The same turns and mirrors carry the whole set onto itself and the rows of a family onto each other. Which other rows belong to the same family as each row named below? List them in the order they appear above.
These 15 rows form 5 families of 3 rows each.
Sifat: [ -2  10  -4  13 -38  -4  -8  16  10 -17 -18  -8  -2  27   1  -1  -5   5
  13 -14 -15   8  -7  -2  32  -5   8]
Bapos: [ 23 -15 -16  -7 -10   1 -21  13  -1 -13   7  -3  -6 -14  -8  29   3  18
  -8  -4 -15 -29  -5  10   9  -2  22]
bas: [ 12  -7   0  -6 -10   7 -15   3  -5 -21   4  -6   2  -6   5  16 -12  17
 -21 -15 -24 -13  -1  15  18  -1  31]
faz: [  9  15  -1   9 -19   4  19 -25  -3 -27 -13 -16  12   4   3   2   0   7
 -17  -7  -2  -4  -4   3  -3 -12 -14]
gok: [ 17   6 -11  19  -8  10   8  -8  -4 -25 -16  -8  10  -6  19   8   8   5
  -2  -5  21 -11  -4  -4  -3 -10 -34]
paz: [ 12  -1  -9  12 -13  -1  23 -12   5 -38 -24 -15   2  -2  21   7   1   3
  -2  10   3 -10 -18 -15  -9 -11 -17]
Nume: [  0   7 -25  16 -34  -2  -8  27   9 -11 -24   3  -2  21  -2   7   2  10
  35  -8  -5  -9  -3  -3  17  -8   7]
mar: [ 25  -6   3  -4   0  -3 -23  13 -10  -9   2   5  -8 -17  19  36   7  10
  -8  -7 -10 -23 -11   7  19  -3  21]
Gab: [ 12  11   5   6 -15   4  16 -21  -9 -19 -20  12  10 -13  16  18  10   4
   4   6   9 -15  -1   0  -4  -9 -24]
gib: [ 12 -22 -10  -8  -4  16 -17   8   8 -29  -4  -5  -3 -17  17  18  -2  18
 -18   1 -21 -34 -14  -1  12   0  16]
kip: [ 14   4  -7  14 -14   2  21 -14  -5 -33 -19  -4   9  -2 -10  22   6   5
   0   9   9 -15   0  -3 -14 -13 -17]
pud: [ 16 -18  -5  -4   5  17 -18  11  -5 -25   5   4  -2 -17  17  25   9  14
 -11 -11   0 -25   9   9  22   7  18]
mogut: [ -1  15  -9  16 -27   0 -14  18  13   0 -16   9  -4  17  20  10  16   0
  31  -8  -8 -12  -4 -13  28  -6   0]
figek: [  7  -6 -12  12 -30  -7 -13  28  11 -12  -8   5  -9  11  16   4   4   1
  30  -5   5   7   1  -8  34   5  -4]
Zor: [ -3  -9 -16   2 -39  -1  -4  24  17 -26 -29   0 -12  14  18   0   2  10
  25  -1  -9  -8 -16  -6  31   3  11]

Same family as Gab: mar, mogut
Same family as Sifat: bas, faz
Same family as paz: gib, Zor

